Rows are one point carried round by a steady rotation, each followed by how many steps it has turned.
The counts run from 0 to 193.
113 68 118 152 163 99 167 147 153 111 112 123 119 122 96 153 92 142 104 127 96 111 169 142 113 93 110 163 120 114 175 77 153 118 130 170 127 104 109 123 183 124 122 151 98 125 141 136
45
129 114 119 110 143 130 163 177 156 117 118 96 103 125 126 125 90 117 174 128 174 77 165 118 140 88 132 124 112 146 143 117 135 121 120 131 110 96 157 127 155 180 189 130 161 124 128 136
131
144 127 130 92 142 172 141 138 135 145 113 89 103 64 166 85 121 116 146 138 126 90 125 110 149 98 138 71 81 163 101 141 138 123 122 115 111 144 143 156 124 156 159 93 163 117 121 168
23
149 166 178 160 97 148 115 146 96 132 138 120 91 110 157 109 156 154 121 144 137 177 94 121 101 127 129 107 123 133 82 134 165 131 126 125 149 97 158 129 89 127 179 145 120 108 81 163
9
121 144 118 99 162 139 141 102 84 135 158 146 120 96 119 116 132 154 127 80 125 93 148 135 169 184 119 76 133 144 157 151 131 169 135 84 150 146 120 136 94 148 114 112 202 136 134 106
80
153 132 164 121 134 153 118 107 125 100 130 98 145 126 144 137 173 116 108 170 73 176 123 153 111 91 94 119 112 120 82 104 141 149 130 158 116 149 129 157 104 131 69 133 152 120 127 162
39
95 152 87 152 113 108 104 171 134 120 107 134 144 181 147 108 167 143 130 168 135 102 137 107 124 149 114 189 141 122 147 138 123 131 172 132 107 150 160 120 142 165 147 119 140 133 117 73
113
127 103 120 127 160 70 157 151 121 106 98 126 127 102 130 158 128 113 169 120 190 127 169 135 115 109 147 171 115 146 116 111 144 98 134 143 121 88 129 128 150 129 180 184 87 91 149 126
17
120 152 88 182 144 126 85 155 111 127 126 126 160 77 171 100 150 132 90 128 112 154 147 141 156 154 117 143 139 148 122 138 183 69 160 145 145 154 104 133 117 133 134 119 94 128 142 146
28
133 141 90 117 156 124 95 125 112 181 147 157 129 114 156 100 163 132 150 108 127 67 130 131 167 191 151 130 106 144 117 159 129 164 129 111 125 180 102 145 117 138 103 91 145 140 109 113
82
148 126 126 104 109 120 73 91 147 154 143 140 113 184 108 116 96 107 127 123 166 155 104 88 131 93 113 102 167 103 115 150 131 125 114 77 157 140 113 101 128 103 108 97 114 118 152 171
89
182 166 98 150 136 163 111 176 127 123 85 137 156 115 158 99 161 122 98 128 110 117 102 149 154 173 132 177 116 92 123 87 136 128 127 145 127 130 111 79 153 104 114 138 101 146 140 121
56
143 117 170 139 160 159 162 164 117 162 108 99 93 90 138 138 155 140 132 150 89 132 131 150 115 55 117 97 108 132 108 131 139 147 97 155 152 137 140 120 138 136 100 132 124 127 77 172
150
181 134 159 138 116 130 130 123 96 122 152 161 160 124 136 176 174 141 130 108 128 128 100 184 126 151 143 142 128 138 84 105 127 174 121 122 113 121 106 143 93 89 104 182 148 109 109 130
68
152 72 128 171 147 168 136 124 137 147 130 136 139 92 129 155 144 130 93 161 77 105 104 150 135 58 107 129 147 126 138 124 128 119 135 130 126 156 113 132 186 96 79 131 117 86 115 170
42
112 113 115 118 113 78 118 175 177 153 126 128 131 150 122 142 136 165 75 154 144 133 143 106 93 135 133 173 138 94 173 98 159 122 137 153 110 121 104 104 163 107 112 109 90 154 122 134
171
140 162 73 153 180 150 136 185 132 111 113 101 144 73 152 108 131 159 101 112 90 126 165 123 180 104 112 130 114 149 145 126 160 126 132 146 121 123 153 132 109 155 125 93 140 157 114 146
26
121 160 152 162 88 118 71 141 135 145 142 117 129 197 126 102 135 141 140 154 179 127 99 93 127 110 143 158 135 117 124 99 141 106 151 111 109 95 149 109 146 131 166 148 145 107 122 154
116
130 145 117 123 125 140 125 86 115 70 104 131 113 133 126 84 81 138 126 97 66 167 132 104 118 173 116 107 106 103 128 132 93 117 131 106 156 85 162 162 103 162 162 99 112 123 154 96
106
124 92 132 114 131 135 160 165 140 122 119 121 96 113 139 129 114 84 189 144 185 71 158 138 134 104 143 134 114 159 127 130 126 107 126 120 132 111 143 114 166 168 194 149 148 107 139 127
130
139 105 208 71 102 132 159 146 120 136 129 127 115 119 129 166 166 133 138 131 140 116 99 164 88 150 155 85 101 102 115 108 117 184 91 117 127 126 119 124 114 89 109 155 150 127 118 146
177
112 141 116 124 129 164 96 82 93 146 116 132 155 98 143 67 157 151 123 133 112 124 103 100 137 160 146 121 96 109 150 174 71 123 131 96 145 160 154 158 148 129 141 86 141 115 159 102
109
119 64 134 161 126 135 139 162 118 104 142 141 151 80 156 186 179 162 115 137 113 151 146 165 115 102 135 129 146 164 136 190 123 131 110 118 163 127 174 151 107 121 156 146 118 112 118 127
13
127 154 140 158 178 112 128 70 68 159 138 148 126 146 113 130 181 158 153 120 126 148 110 126 151 99 114 170 118 129 123 131 112 177 161 141 139 119 128 151 131 108 95 163 138 85 107 130
96
146 86 152 173 146 179 133 136 115 119 118 131 148 92 142 166 164 121 99 140 72 120 113 172 137 74 95 106 160 131 122 120 139 133 132 128 145 150 123 119 150 104 87 151 149 85 128 167
41
170 142 118 69 152 122 159 63 119 139 150 125 87 100 99 79 76 131 108 87 164 136 153 86 155 145 135 142 103 124 144 106 142 149 138 122 120 82 102 145 116 115 146 120 144 132 160 134
77
143 110 206 75 89 118 130 114 125 151 146 133 106 119 131 144 157 130 132 152 153 143 95 144 63 167 147 86 105 104 100 104 121 155 104 110 134 126 102 144 114 97 121 146 121 102 127 147
176
111 99 108 138 140 92 157 121 154 92 115 127 123 119 97 143 73 148 97 112 107 117 170 121 102 108 97 156 121 108 167 65 152 105 155 160 98 107 98 153 160 128 122 134 109 112 135 131
46
206 85 50 98 116 115 162 113 168 100 121 164 106 129 124 147 62 117 106 117 138 95 141 106 126 133 115 156 153 136 110 131 145 140 127 127 109 116 109 138 142 121 159 129 95 119 125 120
74
165 163 120 156 130 155 105 164 144 121 117 115 171 123 128 111 158 132 70 133 129 132 105 126 169 134 143 189 119 90 158 90 146 126 136 138 113 107 111 71 164 93 112 140 125 153 163 128
57
128 136 108 118 120 122 123 100 140 93 118 112 102 153 108 85 64 144 132 96 90 170 128 90 119 131 132 132 91 98 126 116 99 118 125 122 125 69 161 167 115 166 150 98 103 137 153 124
105
125 159 61 162 161 137 93 157 133 115 125 114 161 73 162 99 127 150 87 126 90 146 157 126 159 127 107 151 132 156 123 122 174 92 158 147 121 143 136 156 109 136 122 92 113 144 119 144
27
117 130 133 127 133 160 91 143 104 136 151 101 150 54 172 80 144 135 114 135 114 180 138 142 156 155 156 113 93 140 126 163 138 90 121 118 164 124 133 157 111 151 137 95 132 159 154 158
137
82 130 125 139 154 99 69 144 124 149 139 109 179 100 132 114 141 131 97 123 173 163 154 136 154 101 143 130 130 130 151 121 160 65 154 117 144 129 99 114 154 103 112 119 122 128 178 162
30
194 73 69 112 129 130 165 141 177 93 120 158 132 139 110 171 73 115 109 105 133 86 142 130 154 100 126 166 152 137 130 128 123 159 109 107 110 111 123 115 143 112 134 126 133 134 129 131
73
103 145 111 183 164 118 72 152 93 146 121 124 170 76 149 107 149 132 101 112 145 152 143 142 166 134 126 132 145 128 132 118 169 61 152 125 164 129 98 112 145 109 125 131 107 120 165 160
29
130 177 109 93 153 93 124 140 112 112 127 129 120 122 144 104 155 138 137 87 126 129 148 143 143 220 135 113 102 137 100 119 153 178 125 127 123 130 109 139 68 144 116 120 141 167 127 115
192
176 75 118 119 121 135 163 107 151 91 150 147 117 101 129 132 120 100 97 144 130 155 127 142 179 159 135 202 130 135 139 111 147 142 142 143 142 75 98 123 139 105 139 160 108 121 183 143
184
135 131 99 106 127 134 162 161 159 107 125 94 98 120 134 105 67 129 158 141 149 97 171 102 124 101 125 122 107 152 126 114 152 112 134 133 89 98 164 154 127 188 184 105 156 135 118 139
132
96 119 99 146 153 136 103 172 120 133 135 104 196 73 146 147 160 164 101 107 132 150 170 142 147 107 135 111 142 149 157 169 122 97 117 107 145 152 146 136 132 148 102 87 151 156 148 131
139
128 78 106 166 141 110 143 165 118 124 119 144 161 82 138 204 152 167 117 119 144 126 143 155 116 75 138 131 155 157 141 166 112 117 117 113 136 133 159 143 132 109 157 145 122 95 96 130
14
